0: [ 46 102  78 113 150 102 104 154 107 114 137 102  94 133 137 156 162  62
  92 183 160 156 199 137 138 129 161 162 111 103 111 115]
1: [164 137 114 191 110 154  79 120 125 136 102 125 149 163 171 141  72 153
 190 119  69  59 114 131 149 163 114  99 160 152 136 126]
2: [120 107 159  84 174 100 132  99 158 107  93  69 119  96 108 120 125 240
 151 130 158 175  79 139  90 144 102 161 102 142 121 121]
3: [ 90 137 157  67 142 149 165 109  70 139 109 141 102 103 161 141 166  75
 133 117 151  60 134 199 159 129 120 106 117  84 107 104]
4: [148 132 131 151  93 173 101 140 161 175 137 167 175 103 111 124 160 131
 201 189  90 139 162 116 127 149 126  67 162 140  93 175]
5: [102 179 131 144 119 125 149  98 122  63  65  76 134 157 103 101  83 195
 175 120 138 163  77 146 126 120 131 168  94 168 140 102]
6: [137 137  98 195 119 146 104 120 113  62 110 118 126 199 171 139  70 136
 139 100 124  70  76 125 168 144  90 130 111 163 149 129]
7: [153 131 163 110 119 119 122 116 106 198 173 135 124  82 118  94 163 149
 132 157 150 157 212 177 130 140 121  55 139 106  83 141]
8: [144  88 107 155 156 138 102 131  54 107 102 150 169 188 177 140  91  81
 120 113 118  75 148 142 166 115  68 140 141 133 134 101]
9: [114 146 156 128 147  95 192 140 136 183 141 136  94  99  91 127 179  20
  96 100 145 162 139 101 140 146 185 165 124 117 121 157]
10: [113 113 107 107 196  93 126 121 132  45 129  91  72  89 140 147 136 194
 124 153 156 178 123 131  74 169 147 176 100 126 115 101]
11: [102 113 110 130 119 129 113 155 117 157 125 131 124 128 186 136  78 117
 147 162  63  33 143 193 133 186 131  98 114 118 110 146]
12: [138 135 103 186 116 166  65 133 144 127 111 120 166 218 167 174  90 154
 146 121 108 108  94 120 166  79 137 142  92 145 146 123]
13: [108 183  81 177 161 123 117 124  99 147  81 151 115 176 170 108  72 152
  99  87 140 130 158 131 119 100 138 169 126 156 102  54]
14: [122 139 110 145 170  95  93 116  70 118 121 132  87 176 117 141  51 103
 164 168 146 159 119  88 103 103  94 183 106 151 110  78]
15: [186  82 136 100 147  94 204 106 132 127 146  93  98 103 127 134  93 113
 107 101 155  64 110 102 168 165 152  56 142 106 115  98]
16: [186  98 110 130  86 170 123 166 169 173 122 155 176 104  49 126 129 156
 166 161  87 120 146  77 134 143 143  84 155 138 119 169]
17: [182 141 198  97 146 100 155 108 157 119 144 168 146  78 108 105 179 128
  68 116 151 180  98  66 139  86 126  92 164 113 148 143]
18: [ 65 131  79  73 140 159 124 151  94 104 153  91 139 170 132 140 126 103
  94 204 129 117 168 136  89  77 114 150  84  85 122 135]
19: [111  84 115 143 126 170  56 145 126 144 110 132 160 209 128 131  86 133
 150 153  86  54 134 100 106 100 111 145  81 112 135 115]
20: [ 91 141 199 112 133  68 173  76 119 156 170 161 109  69 106 117 167  91
  79 104 184 125 140 139 153 144 149 100 117  93 101 121]
21: [113 132 203  84 156  87 143  82 132 157 146 133 102  70  87 105 154  95
  86  69 175 146 115  85 176 117 150 104 153  90 148 143]
22: [ 84 148  80  62 118  75 112 147 103 174 116  79 141  96 106 146 167  87
 107 185 171 126 172 134 127  84 135 121  91 102 113 146]
23: [141 126 134  62 134 103 135 107 163  84 133  97 137  90 130 104 134 206
 154 168 157 185 111  93  82 178  78 170 164 170 116 120]
24: [180  89 114 161  83 142  96 147 144 128  89 134 148 165 122 147  95 162
 166 133  54  93 130  98 115 142  93 169 146 184 182 171]
25: [158 133 148 129 144 141 100  98 139 133  75 108 128 164  92 104 121 216
 186 145 128 187  86 103 101 164 102 167 187 159 163 124]
26: [198 123 127 173 107 151 109 140 158 156 124 116 164 150 123 143 114 200
 186 123  49 115 124 102 108 152 134 160 157 165 184 154]
27: [ 62 139 118 101 168  88 172 106 143  57 121  63  74 107 143 139 158 183
 137 115 167 166 105 148 115 189 147 171 143 128 108 123]
28: [194  74 118 163 121 155 105 119 136 109 101 137 127 175 201 157  90 145
 143 111  67  67 107 151 153 166 118 116 152 131 163 137]
29: [144 109  73 124 130 156 130 147 108  95 160 140 132 153 172 131 126  62
 136 174  63 112 148 138 143 177  63  88 128  97 184 126]
30: [179 155 166 114 105 144 120 136 167 150 149 173 165  84  88  82 163 111
  72 115 144 199 114  99 106  86  90 110 183  98 110 155]
31: [117 184 148 106 126 116  92 164 137 151 116  88  93 168 141 143  78 147
 168 137 161 139 137 117 110 218 186  70 143 158 151 112]
32: [153 148 205  95 107 107 179 143 140 174 151 121 117 104  63 127 153 101
  60 107 156 157 127  70 159  81 132 122 148 131 136 184]
33: [ 95 146 161 149 165  75 213 117 127 173 136 131  92  94  86 134 167  46
  94 102 145 156 147 117 155 142 184 145 118 129 160 138]
34: [131 164 176 152 128 129 180 155 145 198 115 131 146  88  75 109 193  59
  72  94 159 168 155  87 127 135 156 129 134 128 149 130]
35: [142 108 166  73 135  99 124 105 174  93 109  98 158 111 106  93 111 217
 133 147 161 164  59  97  76 149  99 175 140 146 155 126]
36: [147 114 140 123 116 135 103 113 153 182 159 165 127  66 134 117 168  70
 128 119 148 118 151 187 131 105 157  78  80  77  70 172]

[131 159 171 140 117  99 191 106 159 165 119 161 141  84  65 132 172  78
  79 101 172 123 147  91 138  94 193  92 149  99 127 139] 34 32 33 21 20
[160 119 124 136 145 160  74 163  88 145 123 144 139 105 176 109 121 120
 142 115 115  33 140 171 159 127 113  73 100 138  69 148] 11 1 8 36 3
[108 141 152  98  92 132 107 127  92 206 134 142 135 118 103 121 195  88
 147 165 154 110 120 161 159  89 174  56 106 111  97 139] 36 7 22 3 20
[198 125 161  86  89 144 148 141 166 145 133 137 183  85  63 132 153 185
 151 129 108 161 128  96  82 154  99 128 175 159 144 180] 16 26 30 23 4
[187 129 133 136 135 138  66 169 151 127  81 161 141  85 134 170  84 212
 137 136 124 165 166  97 132 125 124  89 189 149 123 119] 16 26 4 25 1
[128 145 140  58  91 137 104  88 113 164 151 183 132  77 122  61 163  83
  94 134 147 128 137 146 124 118 164  88  89  68 141 134] 36 20 7 21 3
[141 114 118 170 155 134 145 136  78  51 153 130  99 177 194 166  83 105
 139  90 128  77 125 139 150 162  74 156 143 141 158 136] 6 8 28 29 1
[ 75 166  71 101 141 104  44 151 113 113 116 145 115 157 133 160 103 129
  94 109 152 105 140 144  96  49 103 149 130 121 115  71] 13 18 14 19 0
[ 61 115  74  91 132 129 128 161  87 120 168 116 129  76 163 153 131  63
 130 182 133 110 184 140 135 118 139 123 103  85  82  95] 0 18 22 3 11
[105 119  95 112 117 136  72 150  70  99 165 108 166 161 132 134 141 105
  83 196 146 112 183 131 122  71  95 102 115 114  77 110] 18 22 0 8 19
[ 91 117 120 137 113 160 153 154 140 156  61 108 122 110 122  99  88 213
 151 147  43 163 135 133 101 162  79 109 141 167 104 124] 25 26 24 2 5
[141 157 180 141 113 103 163 122 156 180 154 159 142 104  52 126 173  46
  72  75 140 175 100  94 133 106 146 134 132 115 137 138] 34 32 9 33 21
[ 88 144 117  83 180 103 198 126 131  47 119  78  82 123 170 116 116 174
 151  78 167 148 110 149 164 169 144 130 126 122  93 121] 27 10 2 5 15
[193  90 149 122  99 156 106 125 190 141 127 145 191  96  53 120 152 159
 170 137  50 105 138 113 130 144 120 147 160 160 143 155] 16 26 24 4 25
[116  92  91 118 126 112 159 146  77 113 155 157 113 153 124 170 150  42
  84 154 150  74 168 142 168 144 177 139 129  72 105 122] 0 3 18 9 22
[140  83 130 148 133 188  92 193 178  68 162  87 118 108 127 133 140 113
 132 138 172 170 136 117 175 163 202 172 157 156 103 139] 0 10 27 31 16
[ 88 108  77 152 140 129 119 134 123  71 155 123 137 209 186 130 132  86
 121 145 110  66 171 184 170 146 104 143 130 107 106 112] 8 29 11 6 18
[140 182 119 154 168 142 127  74 140  97 100 173  99 166 220 145  77 157
 129  82 126  72 113 141 145 143 129 128 109 108 129 104] 6 13 28 1 12
[132 159  82 172  66 101 122 149 159 134 124 139 144 129  82 140 137  86
 150 132 130 167 119 103 111 189  49 100  81  95 176 110] 29 16 4 34 24
[197  96 190 105 118 107 119 156 134 120 173 141 175 103 127  57 169 190
  98  86 107 172 156  85 138 127 154 136 146 167 120 142] 17 30 32 35 16
[153 103 112 158 138 150 144 119 113  85 135 130 143 179 189 125  86 127
 156 112  75  61 120 183 171 181  93  89 126 146 150 111] 28 6 1 8 11
[124 124  88 114 151 155 117 102  51  74 129 129 128 187 193 146  97 106
 114 130 121  59 132 160 131 130 110  78 105 153 127 109] 8 6 29 11 28
[ 87 143 107 147 128 100  84 147 121 102 145 138 108 185 125 149 105 134
  94 184 133 128 143 112  57  56 121 181 107 149 127  59] 14 18 13 19 0
[152 132 149 192 155 122 133 111  98  97 102 147 132 214 202 168 107 128
 149 107 125  78 149 163 171 119  87 132 136 126 150 104] 8 6 28 1 12
[144  98 143 167  93 124  93 123  92  73  97 144 111 205 200 134  85 151
 158 124 117  83 119 142 159 144  87 134 110 145 167 106] 6 28 8 1 12
[ 63  72  70 129 132 136 168 138  89  82 121 121 126 183 182 148 112  70
 107 145  98  71 177 131 130 127 106 129 134 112 126 100] 8 29 18 0 11
[ 81 143  99 129 112 139  39 148  98 111 130 111 102 149 162 142 102 105
 117 171 126 155 136 109  93  58 117 188 131 154  92  73] 14 18 13 0 19
[152 135 137 160 147 108 127 107  93  59 131 133  98 240 171 139  74 137
 127 116 121 101 117 140 142 116  81 142 153 151 144  85] 6 8 28 14 12
[199 125 119 153 108 169 131 147 164 173  95 139 169  99 124 127 148 132
 181 174 100 114 119 145 105 122 128  48 130 127 100 196] 4 16 36 26 1
[ 77 145 135 122 144 118 121  98  95 193 139 133 149  93 100 109 185  96
  74  86 153 122 107 145 177 139 146 129  53  93  74 124] 20 36 21 3 9
[ 79 119  96 128 169 160  71 102 105 144 110 128  61 118  88 102 118 136
 130 178 126 172 144 120  62  80 147 170  96 134 102  80] 14 18 0 10 13
[ 81 111 145 116 189  54 127  91 112 139 152 138 104  76 176 112 146  77
 102  94 168  83 111 149 165 138 164 109 109  86 164 129] 20 21 3 33 15
[197 134 146 133  81 152 138 139 175 131 129 159 187  68  81 119 140 186
 177 133  86 155 136 110 126 145  95 112 189 136 153 168] 16 4 26 30 24
[112 101 100  82 131 186  88 131 123 134 168 127 156  79 150 162 136  66
 177 131 149  56 155 117 164 125 130  71 103 129 121 162] 36 3 11 4 29
[ 77 101 105 148 149 115 154 114  81 167 124 150 112 132 194 147 165  54
 168 137 147 106 168 182 150 182 138 134 100 153 114 157] 3 11 0 36 8
[ 75 125  60 115 130 122 113 105 124  86 120  87  90  90 123 117 129 164
 136 130 167 199 110 123  74 112 154 197 128 129 100  55] 10 27 2 5 23
[ 99  81 134  85 199 190 213 105 118  92 142 131 102  97 153 141 112 147
 129  71 134 102 116 132 188 135 163 123 167 112 129 103] 15 3 27 21 20
[ 61  99  90  87 116 117  88 187 109 165 146 117 148  74  96 147 159  99
 124 183  96 147 159 145  95  90 139  94  85 121 100 105] 22 0 18 36 7
[ 97 114  73 136 154 159 107 167  90  75 144 116 117 166 135 144  63 115
  97  92 145 126  96  93 110  77 103 179  84 156 133  71] 14 13 6 8 12
[ 70 110 138  96 122  98 107 122 151 145 145 132 101  55 143 122 152  54
 125 116 171 114 105 163 187 150 151  94 115  64  81 155] 36 20 3 21 9
[138  87 154  91 113 120 132 102 175 106 110  95 142 105  92 118 131 224
 162 153 138 197  74  95  90 146  77 164 129 153 137 104] 35 23 2 25 5
[ 98 131 192 137 131 134 141  88 136 103 137 169 121 111 141  95 154 101
 114 110 166 119 130 142 182 103  96  62 160  43  86 176] 20 21 36 3 17
[169 153 177 104  92 109 161 143 189 164 136 152 174  87  76 123 194 110
  78 119 137 185 106 101 112 108 117 105 186 132 112 160] 30 17 32 34 21
[ 64 117  72  91 115 115  65 137 105  96 141 115 146 131 111 174 120  79
  92 154 134  98 183 157  84  91 137 121 109  83  82 111] 18 0 22 19 3
[182 156 141 116  99 142 101 120 129 159 136 181 100  82 114  82 206 128
 134 144 172 124 106 126 111  84 158  73 120  85  90 171] 36 30 7 17 4
[137 178 122  89 167 168 144 141 133  94 152  97 170  93 136  74  55  89
 140 174 110 100 122 163 139 125  83 160 173  81 125 152] 29 18 11 8 3
[ 84 134 190 111 135  72 163  73 131 171 168 126 122  67 122 131 127  93
  51  81 149 141 126  88 167 127 175 119 147 110 147 150] 21 20 33 32 9
[144 111 153 136 109 142 105 126  99 119 108 120 145 190 118 174  98 125
 129 135  64  38 107 166 103  83 101 179 101 168 147 106] 19 12 24 8 6
[ 99 140 120  90 136  94 153  78  79 193 161 114  60  68 127 134 125  71
 115 100 143 136 160 158 154 119 154 125  75  84 119 141] 20 33 3 36 9
[184 106 133 121 101 127  73 111 168 129  73  88 112 157 118 110  84 173
 171 157  79 161  99 113 107 100 108 195 128 168 133  85] 25 24 26 35 5
[146 140 120 142 182 125  88 107  77  99 121 145 104 180 197 128  65 119
  80 124 135  95 138 138 176 145  78 151 139 163 107  89] 8 6 13 14 28
[ 88 140 144  97 134  89 122 115 134 162 144 123 136 166 140 111 147  25
  64 109 149 136  88 111 162 114 213 121  97 106 119 124] 9 33 20 21 34
[148 112 103 154 102 146 136 139  68 121 117 153 146 178 186 120  91 125
 167 140  96  41 140 192 168 149 124 116 103 130 128 146] 11 28 8 1 6
[169  97  75 161 118 144 129 118  93 145 129 132 198 153  97  49 178 165
 151  87  81 150 167 130 134 108 119 136 151 165 131  86] 26 16 24 8 25
[143 160 179 137 113 104 151  97 145 153 168 151 136  99 122  95 166  84
  71  83 217 159 102 154 112  91 127  88 115  98 132 172] 20 21 17 30 32
[173  92  70 127 119 161 115 169 112 172 142  83 156  96  94 143 139 146
 158 140 107  87 124 143 122 126 170  90  83 138  88 211] 16 4 36 11 22
[148 167 134  99  76 139 169 112 124 187 156 160 152  90 133 121 161  50
 121 124 118 154 139 147 149 124 122  83  73  66  90 145] 36 7 20 9 3
[202 152 106 145 113 180 107 131 130  97 130 141 143  64 111 120 153 155
 139 132  83 115 158 164  82 152 124  59 128 118  87 190] 4 16 7 36 1
[ 88 150 108 136 146 122  99 151 160  77 101  79  71 159 163 133 107 123
 134 141 152 215 130 155  98  96 141 205 116 129 116  72] 10 14 5 27 13
[133  80 141 145  96 172 109 153  85 119  99 125 155 142 165 174 142 142
 154 151  97  59 144 185 152 138 111  77  74  93 113 140] 11 28 19 1 8
